Each row has a name. Each question is about the rows just above it. Places in a row count from 0.

[ -5.6 -79.5  36.8 -37.7  43.5  -7.3 -29.6 -13.2  19.0 -55.3] : <121>
[ -8.5 -64.0  26.5 -31.6  34.7  -7.1 -17.2  -9.4  18.0 -45.1] : <76>
[64.3 45.2 42.1 23.2 24.0 37.9 -9.2 32.7 10.1 50.1] : <71>
[ 26.4  21.6  10.9  37.3 -16.7   9.4 -49.7 -17.4 -35.0  13.7] : <175>
[ 45.7   7.5  36.9  -8.4  26.2  21.4 -20.1  20.7   9.4  20.8] : <107>
[  4.5 -51.1  28.2 -20.3  24.3  -3.8 -39.1 -15.0   1.0 -35.3] : <35>
[-11.7 -86.8  34.9 -46.2  46.9 -10.1 -22.1 -11.5  25.1 -60.5] : <34>
[ 60.6  32.0  40.5  11.7  21.6  31.4 -22.1  25.4   4.0  40.0] : <134>
[ -1.1 -69.2  34.8 -27.9  35.9  -5.6 -36.4 -15.9  10.4 -48.6] : <74>
key -> tag
[60.6] -> Q911
[-11.7] -> Q915
[-1.1] -> Q485
[34.8] -> Q323
[-8.5] -> Q968
[10.4] -> Q240
[-8.6] -> Q76
[-5.6] -> Q199
[-1.0] -> Q626
Join <74> by its entry at place 0:
Q485
The next entry after [ -5.6 -36.4 -15.9]:
[10.4]

[ 63.3  76.1 -28.8 -18.9   7.7 -25.0 -43.0 -17.6 -33.5  41.1] = <163>
[ 63.6  77.4 -39.6 -27.4   7.3 -33.8 -46.0 -19.5 -39.4  46.5] = <59>
[35.3 42.9  3.0 13.0 23.0 11.2 11.7 23.9  6.5 37.3] = <137>
[ 73.3  87.6 -42.3 -30.0  10.5 -37.1 -49.6 -21.7 -41.3  54.2] = <31>
[  4.7  -5.5   2.3  -0.8  36.5   1.4  50.6 -29.0 -28.8  45.5] = <171>
[ 78.2  84.4 -32.2 -30.8  17.7 -37.3 -44.5 -29.0 -28.8  58.1] = <129>
[ 52.4  67.4 -31.3 -22.1 -11.4 -28.5 -64.2 -33.3 -48.9  15.6] = <81>
[ 78.1  72.4 -18.5 -29.3  34.0 -34.2 -21.1 -25.9  -3.2  70.3] = <79>
Table of tags by key:
[-33.9] -> Q54
[-39.6] -> Q692
[46.5] -> Q632
[-28.5] -> Q723
[-28.6] -> Q149
[-33.8] -> Q926
Join <59> by its entry at place 5:
Q926
Whose row is [35.3 42.9  3.0 13.0 23.0 11.2 11.7 23.9  6.5 37.3]?
<137>
Whose row is [ 63.3  76.1 -28.8 -18.9   7.7 -25.0 -43.0 -17.6 -33.5  41.1]?
<163>
[ 73.3  87.6 -42.3 -30.0  10.5 -37.1 -49.6 -21.7 -41.3  54.2] is in which row?
<31>
Give the next entry after [-18.5 -29.3  34.0 -34.2 -21.1].
[-25.9]
The row with [ 78.2  84.4 -32.2 -30.8  17.7 -37.3 -44.5 -29.0 -28.8  58.1] is
<129>

[ -0.7   6.1   0.8   8.1  18.1  -8.9 -21.4  36.1  60.9]  <181>
[-21.7  26.5  14.0   6.7  -9.5  19.9 -13.9  -9.0  -1.6]  <63>
[-32.3  33.6  30.5  22.5  -9.9   0.4 -12.7  17.6   1.0]  <91>
[ -3.5 -26.2 -64.3 -25.7 -22.8  -6.2  12.8 -30.6 -28.6]  <13>
[  8.8   8.7 -55.6   0.4  22.5  -9.9  31.6   9.4 -13.2]  <98>
[-25.9  -3.9 -16.6  25.7   3.0 -60.8  16.5  -4.7  16.9]  <68>
[ -9.4  10.7  24.9   3.6  33.1  -6.7 -50.7  13.8 -16.1]  <127>
[-12.3  -4.9 -26.0   3.6 -50.7  -6.7  33.1   2.9  -4.8]  <173>
[  1.3   8.8   4.4   8.1   5.5  13.2 -23.1  -9.1 -20.7]  <109>
[ -5.6 -13.5  15.0 -12.7 -30.1  61.9  -9.2 -61.2 -30.3]  <197>
[-22.0  18.5  38.1  -6.3 -21.6  53.9 -14.5 -25.7 -22.5]  <159>
What is the next entry after [22.5 -9.9  0.4]?
[-12.7]
key -> tag
[8.7] -> Q236
[20.0] -> Q142
[26.5] -> Q385
[26.6] -> Q25
[19.9] -> Q643
The tag of <63>, keyed by place 1:
Q385
[ -5.6 -13.5  15.0 -12.7 -30.1  61.9  -9.2 -61.2 -30.3] is in which row?
<197>
The row with [  1.3   8.8   4.4   8.1   5.5  13.2 -23.1  -9.1 -20.7] is
<109>
The next entry after [  3.6 -50.7  -6.7  33.1]:
[2.9]

[-3.6 -2.3 -2.8  5.0  0.2] = <7>
[ -4.9  48.7   7.5 -12.9   2.0] = <136>
[  7.4  24.9   9.7 -34.0   1.1] = <126>
[ -3.6  -2.3   6.1 -12.2  -2.2] = <88>
[-16.6  -8.3  -9.5  -4.3  -8.9] = <124>
[ -3.6  -2.3   6.1 -12.2  -3.1] = <89>
[ 31.7 -73.8   5.0   2.4  -9.4] = <84>
key -> tag
[-12.1] -> Q515
[4.9] -> Q38
[2.4] -> Q501
[-12.2] -> Q411
[5.0] -> Q956
[-3.6] -> Q816
The tag of <88>, keyed by place 3:
Q411
[ -3.6  -2.3   6.1 -12.2  -3.1] is in which row?
<89>
The next entry after [ 48.7   7.5 -12.9]:
[2.0]
The next entry after [-16.6  -8.3  -9.5]:
[-4.3]

[  5.3   1.5  -8.9 -23.9]  <105>
[  8.7 -31.1  -3.9  75.4]  <122>
[-59.8 -48.1 -29.4  26.3]  <42>
[-14.8   1.4  11.7 -69.0]  <139>
[-26.2 -10.7  11.5 -50.7]  <11>
[-3.6 86.2 62.6 50.8]  <49>
[  6.5 -30.6 -18.6   2.4]  <39>
[ 46.9 -64.9 -54.7  88.1]  <162>
Table of tags by key:
[-3.8] -> Q652
[-31.1] -> Q424
[-8.9] -> Q302
[-3.9] -> Q602
[8.7] -> Q780
[8.8] -> Q931
The tag of <122>, keyed by place 2:
Q602
Where do [ 46.9 -64.9 -54.7  88.1] appear?
<162>

[-28.0  11.9  55.6 -81.4 -18.9  -8.6   9.5  36.2] -> <45>
[ -4.3  10.8   2.5 -28.8  -7.2 -67.2  18.5  41.4] -> <6>
[-50.8  31.2 -23.9  36.6  50.5 -62.3  26.4  24.0] -> <117>
tags:
[-8.6] -> Q301
[-67.3] -> Q895
[2.5] -> Q914
[-8.7] -> Q430
[-62.3] -> Q472
[-67.2] -> Q141
Look up the entry of <6> at place 5 in the table:
Q141
Whose row is [-28.0  11.9  55.6 -81.4 -18.9  -8.6   9.5  36.2]?
<45>
Whose row is [-50.8  31.2 -23.9  36.6  50.5 -62.3  26.4  24.0]?
<117>
The next entry after [-23.9  36.6  50.5 -62.3  26.4]:
[24.0]

[-3.8 36.9 -2.9 31.4] = <130>
[ -3.0  17.5  -7.7 -52.1] = <56>
[-3.1 -7.7 17.5  8.1] = <4>
[ 36.9  -3.8  -2.9 -29.8] = <62>
Table of tags by key:
[17.4] -> Q640
[8.0] -> Q172
[17.5] -> Q123
[31.4] -> Q708
[8.1] -> Q400
Join <4> by its entry at place 3:
Q400
What is the next entry after [-3.8 -2.9]?
[-29.8]
Give the next entry after [17.5 -7.7].
[-52.1]
Whose row is [-3.8 36.9 -2.9 31.4]?
<130>
What is the next entry after [-3.8 36.9]?
[-2.9]

[-65.2  32.3  69.7 -65.3 -37.7 -69.9  25.5  68.6 -54.9 -29.3  16.6   7.1
  50.9 -15.1 -46.7 -33.4 -29.9  72.5] : <144>
[ 22.6  -5.7 -23.9 -61.2 -23.3  35.9  45.5 -48.4  28.3 -55.8   4.6 -73.3
 -36.6  33.3 -30.3  53.0 -27.8 -14.7] : <152>
[  0.0 -10.7 -39.1  73.1  -6.8   6.4 -55.8 -33.2 -43.9  18.5  35.8  45.6
 -46.1  21.1 -50.4  29.7  31.1  56.1] : <36>
[ 14.9  72.2  45.9 -61.6   3.3  74.9  75.6 -57.0 -68.0  30.5   6.5 -28.8
  32.8  71.5 -75.3 -62.1 -70.7  48.7] : <176>
[-51.5  60.1  36.4  73.1  40.7 -28.8  52.1 -51.0   5.4 -40.7  20.4  24.2
 -46.7 -59.5   0.2  41.8 -56.9 -35.5] : <57>
[-10.9 -50.7 -62.3 -21.9 -37.7 -69.9  25.5  68.6 -54.9 -31.4  24.6 -19.5
  32.6 -32.6  24.4 -39.3   5.2   7.4] : <146>
[ 34.7 -37.3 -44.8  40.6 -52.6  66.2  18.7 -10.9 -50.7 -62.3 -21.6 -30.3
  74.3 -62.4  48.0  38.4  19.1 -11.5] : <155>
[-53.5 -13.0 -59.4  13.4 -52.1  -7.6  44.4  53.2  60.8 -12.6 -15.9  68.5
   8.6 -76.2 -77.9 -22.8 -61.0 -46.1] : <83>
[ 14.9  -9.3  45.9 -61.6   3.3  74.9  75.6 -57.0 -68.0  30.5   6.5 -28.8
  51.2  71.5 -75.3 -62.1 -70.7  48.7] : <9>
[  7.1 -49.0  46.2 -52.8 -77.7 -61.0  53.2  44.4 -77.9 -15.9  68.5   8.6
 -12.6 -22.8  -7.6 -76.2  60.8  58.2] : <183>
Table of tags by key:
[5.4] -> Q403
[32.3] -> Q838
[-37.8] -> Q803
[-54.9] -> Q353
[-37.7] -> Q68
[-55.0] -> Q286
Join <144> by its entry at place 8:
Q353
Whose row is [-51.5  60.1  36.4  73.1  40.7 -28.8  52.1 -51.0   5.4 -40.7  20.4  24.2
 -46.7 -59.5   0.2  41.8 -56.9 -35.5]?
<57>
What is the next entry after [-10.9 -50.7 -62.3 -21.6]?
[-30.3]
The next entry after [-61.0  53.2  44.4 -77.9 -15.9  68.5   8.6 -12.6 -22.8  -7.6 -76.2  60.8]:
[58.2]
Give the next entry after [  6.5 -28.8  51.2  71.5].
[-75.3]
[ 22.6  -5.7 -23.9 -61.2 -23.3  35.9  45.5 -48.4  28.3 -55.8   4.6 -73.3
 -36.6  33.3 -30.3  53.0 -27.8 -14.7] is in which row?
<152>
Whose row is [  7.1 -49.0  46.2 -52.8 -77.7 -61.0  53.2  44.4 -77.9 -15.9  68.5   8.6
 -12.6 -22.8  -7.6 -76.2  60.8  58.2]?
<183>

[ 18.2  -0.1  11.9 -72.9   6.2   7.7  -7.5 -71.5  45.5  -4.2 -38.1  19.4
  -1.8 -15.8   4.6 -28.4  24.9 -30.0  -0.9  16.9 -17.4  11.5  18.6  13.4] -> <67>
[ -1.2   2.2   2.9  28.9  -8.8 -16.9   9.7  19.9  23.7   1.8  -4.0   7.6
  -4.0  -2.1   5.8 -32.0  -6.7  21.1  -4.1 -10.2  19.2  -2.9   0.7  22.4] -> <101>
[ -2.9   3.1  -1.0  20.4   5.0 -39.6  -3.8 -16.6 -10.2 -11.0  33.3 -26.9
  -7.5   4.7  -8.0 -37.0  16.0  28.2  -9.7  14.6 -23.3   5.1  -8.0  26.5] -> <80>
[ -2.6   5.3  -3.6  -4.8  -5.4  10.7  12.9 -12.6  39.5  -5.3  15.9  13.5
  12.4   2.5 -16.9  21.3   3.7 -10.4  -8.4   0.7 -21.4  17.0  -9.4   9.9] -> <95>
[ 12.5  11.7   3.5 -37.1 -15.7  16.2   1.1 -31.1   8.4  -9.0  -4.0   7.6
 -17.5  -9.2  14.4 -50.1 -18.2  17.7 -15.6 -32.3   5.6   4.7  -7.9  16.1] -> <92>
tags:
[45.5] -> Q871
[39.5] -> Q322
[23.7] -> Q761
[23.8] -> Q500
[8.4] -> Q607
[8.5] -> Q395
[19.3] -> Q84
[19.2] -> Q136
Join <101> by its entry at place 8:
Q761
Which row holds [ 12.5  11.7   3.5 -37.1 -15.7  16.2   1.1 -31.1   8.4  -9.0  -4.0   7.6
 -17.5  -9.2  14.4 -50.1 -18.2  17.7 -15.6 -32.3   5.6   4.7  -7.9  16.1]?
<92>
Where do [ -2.6   5.3  -3.6  -4.8  -5.4  10.7  12.9 -12.6  39.5  -5.3  15.9  13.5
  12.4   2.5 -16.9  21.3   3.7 -10.4  -8.4   0.7 -21.4  17.0  -9.4   9.9] appear?
<95>

